128 stands for zero in the data rows.
A hidden rule labels the rows of this table. It goes by one to three of the table's principal directions, not those with the most spread.
[ 94 139 127 118 124 142  94 182 138 133 102 129 147 128 127 106 147 141 112 144 128 113  89 123 160 142 149 122 103 153 132 128] Q379
[164 149 110 103 115  91 104 127 134 118 158 112 130 142 111 114 153 134 145 143 100 156 108 128 167 142 134 140 112 124 148  77] Q324
[155  86 126 161 131 115 177  38 141  65 169 172 133 110 151 195 113  76  91 106 164 102 107 173 113 153  92 163 115 107  95 207] Q324
[186 164 103 114  97 117 110 177  88 167 161 102  96 103  86  65 110 114 126 149 181 105 113 157 153 124  53  40  80 149 121  84] Q753
[174 153 109 128  77  72 114 135  99 138 155  99 127 125 111  75 146  97 114 166 121 126  68 160 201 151 114 149  78 126 119 117] Q24
[168 166  57 106 111 136  94 147  87 163 117 139 107 106  99  80 133 101 134 153 174 134 125 176 121 120 102  59  95 161 140 118] Q753
[129 105 160 125 115 155 139 128  93 164 118 106 109 115 134 106 103 145 106 114 135  89 154 111 129 126  89  90 134 103 100  83] Q324
[104  95 164 151 147 169 136 101 124 143 120 124  99  95 133 159  72 127  75  94 168  64 150 122  82 137  57  91 151 126  85 133] Q379
[ 90 126 142 127 145 128  96 214 182 109 126 118 158 132 115 116 134 157 152 115 122 141 104  86 119 128 174 140 158 139 154 144] Q324
[143 112  92  90  83 109  82 181 126 129 113 113 166 134 125  52 174 146 160 130  76 157  91 103 160 143 214 179 155  88 158 111] Q379
[130 172  73 106 111  95 106 116  87 152  93 114 141 162 121  92 170 121 156 187  89 206 123 156 192 113 174 145  82 161 146 104] Q983
[198 141  44 128 112 138 127  95  92 157 145 146  87 102 110 110 101  99 131 107 185 167 191 180  54  86  65  69 154 130 144 145] Q753
[146 115 166 139 105 119 133 105 114 139 160  92 106 113 125 128 103 132  85 123 128  84 116 124 161 151  61 121 119 107  92  90] Q324
[108  85 116 112 132 132 123 111 154  87 137 130 149 127 133 145 119 132 133 110 123 133 110 113 134 136 134 158 136 128 111 164] Q753
[153 144 111 117 103 125  87 123 108 171 116 121 104 124 132  94 139 129  73 121 118 109 125 142 130 139  99 127 130 115 136  69] Q324
[101 110 133 117 147 129 131 119 149 108 114 140 142 139 138 141 131 126 146 119 111 125 122 110 112 128 165 167 139 129 127 154] Q379
[106  94 151 105 110 148 117  59 122 109 128 122 126 121 150 160 129 134  63 135 105  60  82 129 199 181  85 150  83 126  72 100] Q324
[152 103  97 114 130 127 142 145 153 100 148 152 144 138 134 122 135 137 174  91 129 173 159 115  78  96 162 144 173  99 161 161] Q372
[ 32 119 187 149 199 137 140 132 197  92  88 157 159 168 165 202 140 148 121 111  94 129 130  88  99 124 193 195 148 150 141 164] Q379
[142 153 132 157 138 112 184  86 110 110 153 144 117 127 124 166 115  84 139 163 166 125 123 174 145 121  93 108  68 161 104 180] Q753
[ 89 121 165 131 141 124 130 135 147 120 110 120 145 145 141 139 139 143 134 131  90 120 115  97 141 138 170 172 137 122 127 127] Q372
[104 137 180 170 136 139 186  87  96 139 134 110 103 121 131 170  86 111 103 158 160  90 138 149 161 123  56  91  75 159  69 154] Q753
[128 138  65 140 169 174 132 120 139 135 112 181 107 123 132 164 103 123 125  90 194 181 215 163  18  64  92  65 164 163 159 176] Q324
[ 82 106 131 117 123 174 127 114 120 143  84 134 133 143 161 136 134 161 103 119 102 131 158 113 135 111 138 139 138 125 118 128] Q753
[104 122 110 133 175 157 151  62 127 115  97 176 120 126 143 185 115  98 132 124 153 124 159 152  71 117 129 122 125 156 117 176] Q324
[170 112 142 139 156 115 140 149 183  83 181 170 126 102 119 151 116 101 140  77 172  85 112 123  42 145 125 129 168  98 152 161] Q775
[ 77 108 224 163 114 141 181  80  83 171 113  61  98 135 150 143  76 146  85 144  98  74 152  98 182 124  65 139 112 121  50 108] Q753
[161 139  94 140 134 107 147 110 119 115 145 139 128 122 111 134 123 100 170 136 149 169 144 153 102 113 137 118 134 132 141 163] Q24
[134  77 148 171 149 157 197  30 135  94 162 161  98 100 153 212  65  92  85  81 187  80 167 154  58 120  39 122 147 114  77 211] Q753
[ 82 137  90 130 161 137 109 172 167 125  79 145 164 163 134 132 156 164 196 113  87 243 188  95  63  74 241 169 211 134 199 166] Q983
[196 118  75 120 121 122 149  91 112 103 172 158 117 109 117 134 119  95 141 116 180 145 142 173 104 119  84  87 112 121 128 149] Q379
[ 70  75 158 146 151 148 163  68 132 114  95 121 142 140 159 174 105 141 136 108  93 145 168  96 106 116 158 181 174 110  99 169] Q379
[136 156 126 117 111 129  88 120 108 172 112 113  98 119 121 105 130 124  82 141 119  87 111 139 141 150  96 120 114 136 122  75] Q753
[121 170  71 124 129 137  92 116  90 169  82 134 114 124 115 112 135 110 113 163 146 158 137 172 133 118 118  91  98 179 133 120] Q324
[106 106 206 115 100 137  95 139 117 154 120  74 123 113 131 105 127 166  74 131  80  38  80  79 198 193 111 138 125  91  89  29] Q372
[ 84 117 177 153 141 114 148 153 152 105 125 118 159 144 139 146 133 139 131 137 109 133 105 105 160 134 164 164 121 129 120 152] Q753
[119 156  51 128 141 175 127 138 116 150  88 170 120 133 131 130 129 128 156 126 164 199 201 161  58  61 139  83 150 168 165 187] Q753
[112 156  50  93 122 126  76 167 132 138  85 126 155 153 114  88 169 151 189 151  87 228 143 121 131  98 215 149 152 155 181 133] Q379
[152 148  88 112  90 160  90 116  62 192 113 103  78  84  99  80  94 109  84 151 175  77 125 168 141 138  34  45  93 159  90  96] Q753
[117  98 146 180 138 156 200 109 120 110 137 160 130 119 155 171  96 111  99 106 190 125 164 158 100  95  82  98 118 128  99 211] Q24
[105 126 174 149 156 138 134 146 139 150 119 114 113 128 130 139 102 145 115 104 133 112 160  99  88 117 112 113 163 123 129 104] Q753
[183 119 130 128 147 110 104 129 201  70 192 176 126  96 116 166 136 105 114  77 155  73  84 130  57 181 124 145 169  92 162 131] Q324
[125 142 142 126 121 118 108 125 121 151 125  99 115 130 121 118 126 139 113 137 105 120 123 118 149 139 116 133 129 128 124  85] Q372
[130 106 124 139 115 135 120 110 123 128 122 126 130 109 131 129 120 124 108 115 128 118 124 130 117 145 129 141 156 106 119 140] Q753
[119 138 103 136 160  93 132 182 223  57 145 179 192 186 151 164 194 161 191  98  81 254 149 103  86  86 255 214 191 110 228 180] Q24
[108 134 129 137 137 165 110 179 125 163  99 141 118 119 135 110 118 143  85 108 167 113 151 132  94 107 101  76 134 143 137 119] Q775
[118 148 126 155 132 140 195  78  74 149 117 136 104 141 143 152 101  98 112 163 173 138 167 181 153  81  61  82  52 176  85 173] Q753
[128 120 147  93 107 125  93 113 124 144 127 103 115 134 135 109 136 144  84 127  91  77  95 108 175 161 102 149 109 116 107  56] Q753
[178 131  85  89  99 101 101 161 124 121 147 120 149 138 111  77 167 144 179 132  97 179 120 118 151 129 178 136 140  98 168  84] Q324
[205 125  35 117 137  94 122 130 149 105 176 136 123 117  85 109 110 111 228  88 151 234 189 132  18  79 152 123 220 108 187 168] Q324
[111 129 151 128 169 137 142 174 190  96 128 173 151 155 148 157 156 152 165  94 113 147 151  93  65 107 199 156 173 112 183 146] Q24
[172 142  85  98  80 121 122  95  59 167 116 119 110 129 129  75 146 108 118 161 119 126 122 164 178 129 108 114  79 123 113  91] Q379
[164 137  90 105 146 101 108 168 179  99 158 163 140 150 126 120 156 131 154  93 131 172 134 124  78 106 158 145 153 120 188 124] Q775
[117 143  61 116 110 137 103 118  88 142  84 137 138 116 118  98 141  96 132 172 145 147 102 173 156 131 146 117  86 171 116 172] Q324
[172  91 147 109  88  95  66 145 146 115 177  75 129  81  92  86 119 135 109 106 106  65  52  92 156 210 114 150 168  71 114  61] Q775
[118 102 187 156 166 161 152 142 149 130 147 140 100  97 130 161  72 125  87  78 192  48 149 114  56 129  54  74 149 123 103 132] Q324
[103 135 112  95  90 135  87 130 115 154  95 104 134 151 143  94 159 159 104 149  69 137 111 115 193 133 148 167 114 132 127  92] Q753
[ 89 116 188 142 118 125 149  94 133 129 122  98 129 151 154 155 128 152 105 134  69 112 127  97 172 137 134 189 133 111 103 117] Q324
[ 85 127 198 121  86 141 100 118  78 181  96  67 109 113 136  97 121 139  35 172  98  14  57 118 248 192  70 125  55 136  51  50] Q775
[117 138 121 131 126 100 123 144 145 101 128 128 159 140 123 128 155 122 154 153 106 158  91 129 162 141 182 167 115 136 141 154] Q983
[104 122 135 135 126 171 129 119 137 140 113 132 117 127 145 152 120 159 113 109 116 131 171 113  99 111 122 126 170 120 133 136] Q379
[119 103 149 116 109 159 140  88 109 133 133 117 108 116 141 139 106 133  87 127 132  69 122 128 160 142  67 114  99 127  78 120] Q379
[114  81 153 136 105 138 126  67 110 126 127  99 121  99 135 141  97 121  81 122 117  73 102 122 156 170  90 152 135 105  69 131] Q324
[175 130 129 137 115  90 155 106 106 121 163 119 120 122 117 117 122  97 141 139 141 128 116 148 144 135 108 127 106 113 116 125] Q753
[136 163  65 121 111 133  91 157  70 169  99 113 117  94  86  72 115  92 128 179 187 130  99 180 158 131  95  48  68 190 108 138] Q379
[ 69 162 138 152 175 127 121 153 171 121  88 149 150 160 139 167 151 143 149 136 101 180 147 114  96 106 202 166 156 159 171 159] Q983
[161 129 112 121 124 143 143 115 106 138 143 141 107 118 127 125 116 120 123 119 162 120 154 148 110 112  82  80 114 127 124 117] Q372
[163 172 121 104 132 121  89 208 137 150 153 118 108 112  86  82 128 131 148 133 160 100 108 123 114 134 105  61 114 149 156  73] Q753
[153 108 160 117 141  87  81 173 197  91 168 135 143 116 118 119 144 127 107  81 117  75  60  93 100 186 153 175 167  84 157  85] Q753
[171 114 121 144 114 130 156 134  93 136 160 118 111  94 106 108  88 107 132 122 192 116 142 151 117 118  63  56 114 122 103 138] Q753
[118 115  97 116 158 138 114 163 177 104 124 147 149 138 122 135 132 153 192  89 116 192 171  92  48  95 194 146 209 118 180 158] Q983
[155 133 142 161 143 107 197 107 124 106 166 135 123 134 124 159 109 107 172 131 152 160 163 142 106  98 117 116 126 123 127 171] Q753
[ 42 112 153 132 152 169 137 162 157 114  76 142 170 162 163 156 149 177 137 126  95 163 150  92 141 102 196 153 140 142 139 159] Q983
Which label does each new row get?
[138 122 132 161 130 141 163  72  77 163 129 111  82  96 118 138  62  88 101 129 186  94 162 162  97 114  35  77 116 145  73 155]: Q372
[104 170 100 150 149 169 168 124  96 153  85 180 116 143 150 151 131 107 113 154 183 149 175 186 108  72 105  69  71 189 131 186]: Q775
[102  88 192 114  92 152  97 153 127 158 113  75 129 118 140  95 127 187  92 105  66  72 117  60 162 165 136 154 178  69 109  50]: Q372
[134 158 117 133 128 121 136  75 118 132 134 134 106 138 132 157 129 110 110 151 125 127 130 159 144 126  96 136  96 154 119 134]: Q379
[166 151 131  98  89  83 107 156 137 119 155 124 141 147 128  87 181 127 129 149  82 111  63 124 192 161 164 177  94 103 150  84]: Q372
[116 118  79 110 133 163 137 120  92 152  81 146 132 142 142 112 131 138 152 126 134 186 191 138 103  78 147  99 135 139 137 137]: Q379
[184 114 142 137 134 143 130 166 173 104 189 171 110  94 126 141 114 122  90  64 194  65 125 135  53 139  70  82 156  93 149 126]: Q775
[148 117 102 131 131 147 167 108 122 125 137 152 121 140 143 142 119 134 153 103 140 173 197 136  80  77 121 116 157 113 143 158]: Q24
[ 97 167  71 104  83 139  67 132  88 166  65 116 141 137 130  85 174 133 100 191  91 153  88 160 215 142 161 142  77 171 128 118]: Q324
[ 83  94 142 154 132 170 201   0  67 133  99 129 102 130 168 204  81 105  75 150 142 109 172 170 165 112  45 121  71 157  35 178]: Q753
[117 128 139 107 131 115 117 189 150 106 116 152 166 142 135 100 173 126 145 136 114 107  71 114 153 150 198 156 101 123 149 131]: Q775
[114 123 123 142 146 142 111 146 163 115 122 142 139 119 126 150 128 142 132 104 131 147 143 115  79 127 155 133 181 122 156 147]: Q379
[126 117 155  99 129  82 110 134 153 102 135 109 158 152 128 113 164 137 160 136  59 125  77  86 171 166 201 204 131  99 139  85]: Q372
[184 123 104 136 169  80 139 106 209  45 197 182 144 131 119 187 144 100 177  82 136 168 125 131  40 137 171 179 187  98 187 171]: Q379
[172 136 100 158 138 164 176 108 112 115 177 167  89  79 108 166  72  82 116 119 251  94 155 193  73 105  12  17  93 165  99 202]: Q372
[ 86 127 119 179 176 178 190  88 127 117  99 177 125 128 150 206  99 115 139 121 178 169 207 158  55  74 121  93 144 164 125 228]: Q775
[119 144 114 130 172 126 120 179 169 128 120 154 130 147 125 130 129 136 158  96 141 170 166 112  48  85 160 125 171 141 179 142]: Q24
[114 100 103 137 146 186 157  70 114 120 103 179 117 109 152 174 106 109 107 108 175 111 168 160  72 112  99  97 131 139 106 190]: Q324
[134 140 138 120 108 152  99 155 108 167 121 119 101 102 120  96 118 129  77 131 154  58 106 137 139 149  74  81 104 136 111  88]: Q379
[156  98  98 101 139  75 123  99 176  53 156 153 175 150 132 146 172 116 185 113  79 180  95 113 126 152 219 219 155  91 163 144]: Q753
[ 79  99 121 106 118 149 125 105 117 134  79 115 152 159 158 124 146 165 140 131  64 170 153  97 158 111 182 179 148 117 122 128]: Q379
[147 122 158 141 131 110 135 126 141 111 153 134 128 114 125 138 128 110 115 120 137  85  96 128 126 161 122 136 125 107 122 121]: Q983
[ 90 109 173 162 152 142 170 131 159  93 129 159 151 138 158 180 130 133 109 115 139 117 127 125 124 125 141 144 122 126 122 177]: Q372
[113  78 179 117 128 106 129 134 191  74 156 118 163 146 148 146 147 161 146  90  60 117  98  61 134 158 192 226 183  68 139 124]: Q372
[ 90  84 170 136 175 102 151 149 244  30 159 156 192 175 158 197 160 171 188  74  61 190 133  54  86 121 246 246 214  83 183 177]: Q324
[137 138  91 119 102 101 142 102  93 132 118 113 139 150 127 103 145 113 165 165  99 183 129 146 173 108 158 160 102 136 124 151]: Q24
[141 152 115 107  74 109  37 185  94 185 115  66 114  90  86  34 127 121  81 161 127  69  45 132 195 185  98 105 100 141 108  59]: Q379
[204 178  82 127  95 121 142  91  57 178 155 117  72 113 103  99 108  96 119 159 173 134 161 191 139 103  33  48  79 149 117  96]: Q753
[120 120 155 108 102 140  98 177 113 151 118 113 130 117 132  82 138 140  73 134 135  58  75 120 186 161 100 102  80 126 104  73]: Q775
[ 34 135 159 136 129 159 113 128 132 147  58 109 150 156 156 145 149 170 113 156  61 142 130  96 173 127 188 181 136 149 121 137]: Q379
[ 96 144 115 126 149 140 134 151 131 131  98 146 144 158 142 134 147 143 140 138 127 175 153 132 130  92 156 120 112 157 148 139]: Q372
[114  77 183 129 154 141 154  99 163  96 146 126 133 129 144 174 110 156 141  82 100 109 155  75  90 139 141 158 188  80 121 114]: Q24
[170 179  95 153 152 145 185  71  81 152 153 158  64 113 111 167  78  72 123 150 227 120 186 208  83  79   6  21  61 194 104 166]: Q324
[155 125 119 122 136 106 140  94 130 122 145 125 118 139 126 136 123 122 157 115 110 155 156 121 100 115 134 152 156 109 140 119]: Q24
[103 121 156 143 148 131 114 144 152 119 116 132 140 116 128 144 128 131 118 118 126 106 110 111 111 153 153 140 152 122 132 129]: Q379
[119 139  89  88  93 153  86 183  92 184  97  84 119 132 110  52 125 168 150 142 112 161 154 108 153  94 124  90 134 144 134  88]: Q324
